Turns in one plane each, and the order they were made in; the first pair answered
turn J385:
[-0.02  0.01  1.02 -1.02  1.43 -0.77 -0.35  1.99 -0.37 -0.63  0.02  0.10] => [-0.54  0.88  1.01 -0.16  0.67 -0.79 -0.35  1.79  0.17 -1.14 -1.18  0.26]
[ 1.06 -0.24  0.87  0.34  3.59  0.03  2.02  1.01 -0.22 -0.09 -0.69 -0.23] => [ 0.40  0.93  0.91  1.45  2.57 -0.04  2.04  0.72  0.59 -0.72 -2.17 -0.06]
[ 0.60 -0.73  1.74  2.10 -1.94  1.68  1.14  0.10  0.15 -0.01 -0.78  0.56] => [ 0.52 -0.88  1.02  1.85 -2.23  2.13  0.79 -0.34  0.59  0.77 -0.32  0.44]
[ 1.79 -1.19 -1.35 -3.80  0.67  0.07  0.36  1.72 -2.44  1.62  2.86  0.01] => [ 1.82 -0.34  0.85 -2.56  1.24 -1.52  1.45  3.11 -3.39 -1.08  0.89  0.74]
turn J727:
[ 1.59  0.46  2.36  3.30  0.07 -2.48  1.78 -0.50 -0.41 -2.21 -1.79  2.68] => [ 0.14  1.55  1.78  3.81 -0.75 -2.32  0.83 -0.79  0.54 -1.96 -2.66  2.40]
[ 0.53  1.57 -0.60  0.83 -2.36  0.31  1.32 -1.36  1.12 -1.55 -2.18 -0.29] => [-1.10  1.96 -1.14  0.29 -2.29 -0.04 -0.12 -0.86  1.42 -1.03 -2.23 -0.98]
[-0.64  0.26 -0.54 -3.64  1.93 -2.11 -1.76  2.17 -1.54  0.72  0.55 -0.22] => [ 1.24 -0.54  0.28 -3.51  2.23 -1.94 -0.36  1.91 -2.19  0.20  1.07  0.50]
turn J721:
[ 2.45  0.11  1.05  1.20 -1.43 -0.44  2.35 -0.65 -1.14  0.81 -0.81  2.67] => [ 2.89 -0.49  0.77  0.45 -1.17 -0.15  2.37 -0.78 -1.32  1.44  0.14  2.56]
[ 0.90  0.18  0.82  0.87 -2.08  0.47  2.28 -0.31 -1.11  0.50 -0.19  0.00] => [ 1.09 -0.15  0.69  0.61 -1.83  0.59  2.35 -0.36 -1.27  0.67  0.26  0.05]
[-1.66  1.37 -0.12  1.19 -0.80 -0.74  0.43  0.08  1.56  0.99 -1.15 -0.07] => [-1.11  1.40  0.80  1.43 -0.41 -1.20  1.10  0.54  0.88  0.01 -1.55  0.25]
[-1.98  1.75  1.35 -0.34  1.28 -1.37 -0.31  2.13  0.76 -1.06 -2.20  0.85] => [-0.92  0.89  1.94 -0.84  2.10 -1.62  0.35  2.48 -0.13 -1.30 -1.55  1.05]
Now pairs of rows:
(two turns a pair)
[-2.18 -0.17 -0.46 -0.63  0.33 -0.83 -0.95  1.43  0.73 -0.09 -1.38  0.56] => [-2.09 -0.03 -0.28 -0.30  0.24 -0.87 -0.75  1.42  0.64 -0.35 -1.54  0.53]
J385 J721
[ 1.80 -0.19  1.54  1.39  1.25  0.70  2.66  0.11 -1.50 -1.77 -0.33  1.26] => [ 2.33 -0.31  0.86  1.57  0.40  1.62  2.83 -1.05 -0.79 -0.83 -0.02  1.29]
J721 J727
[ 1.69 -1.56  1.36 -1.81  2.00 -1.00  1.79  1.09 -1.49  0.16  2.40  0.38] => [ 2.43 -1.77  0.37 -1.59  0.90  0.40  1.97 -0.51 -0.50  1.26  2.88  0.47]
J721 J727
[ 0.75 -0.71  2.00  0.84 -2.23  2.86  2.77  0.91  1.12 -1.58 -0.55  0.37] => [ 0.73 -1.16  0.81  0.22 -2.57  3.88  2.15  0.02  1.68 -0.03  0.57 -0.08]
J385 J385
[-0.35  1.17  1.51  1.35  0.14 -0.60  0.32  0.73 -1.44 -2.08 -1.48  0.68] => [ 0.27  0.47  1.71  0.73  1.02 -0.69  0.53  1.15 -2.06 -1.96 -0.56  0.71]
J727 J721
[ 1.58 -0.16 -1.53  1.54 -1.82  0.80  0.51 -2.93  1.76  0.66  1.01  1.14] => [ 0.04  1.13 -1.40  2.29 -2.35  0.27 -0.09 -2.38  2.17 -0.10 -0.61  1.02]
J727 J721
[ 0.05  0.74  1.67  1.31  0.89 -0.20  0.75  0.64 -0.25 -1.15 -0.66  1.79] => [-0.77  1.17 -0.31  1.43 -0.68  1.37 -0.36 -1.12  1.57  0.81 -0.33  1.37]
J385 J385
[ 0.21  0.78  1.99  0.44  1.08 -2.90  0.96  1.37 -2.45 -2.89 -1.78  1.64] => [ 1.86 -1.99  0.40 -2.34  2.43 -1.52  0.41  0.70 -3.02 -0.04  2.38  0.93]
J721 J721
[ 0.65 -1.32 -0.85 -1.53  1.51 -0.01 -0.09  0.56 -0.53  1.59  1.83 -0.69] => [ 0.59 -1.27 -0.35 -1.62  1.86 -0.45 -0.02  1.09 -1.02  1.04  1.67 -0.53]
J385 J721
[-2.03  1.74  0.93  1.07  0.58 -1.44 -0.32  1.31 -0.33 -1.69 -1.86 -0.46] => [-1.80  2.11  0.65  1.62 -0.18 -0.86 -0.12  0.57  0.30 -1.58 -2.25 -0.18]
J721 J385
[ 1.90 -1.98  0.12 -4.21  2.59 -0.52 -0.14  1.52 -0.67  1.80  2.81  0.02] => [ 2.33 -2.05 -0.68 -3.98  1.54  0.65 -0.05  0.21  0.26  2.75  3.12  0.09]
J721 J727
[ 2.19  0.83  0.18  2.08 -1.09  1.12  2.42 -1.46  0.71 -0.05 -0.91  1.81] => [ 1.16  1.40 -0.30  2.32 -1.66  1.21  1.80 -1.52  1.33  0.19 -1.42  1.59]
J721 J727
[-0.92 -2.16 -2.95 -2.41  0.41  2.19 -1.60 -0.51  1.37  5.16  4.19 -2.11] => [ 2.90 -3.56 -1.45 -2.05  0.86  2.55  1.39 -1.20  0.21  4.03  4.88 -0.76]
J727 J727
[-1.05  0.36 -0.06  0.06 -1.63  0.88 -2.17  0.14  1.99  0.69  0.13  0.00] => [-1.12  0.08 -0.10 -0.20 -1.21  0.80 -2.35  0.37  1.71  0.87  0.50 -0.09]
J385 J721
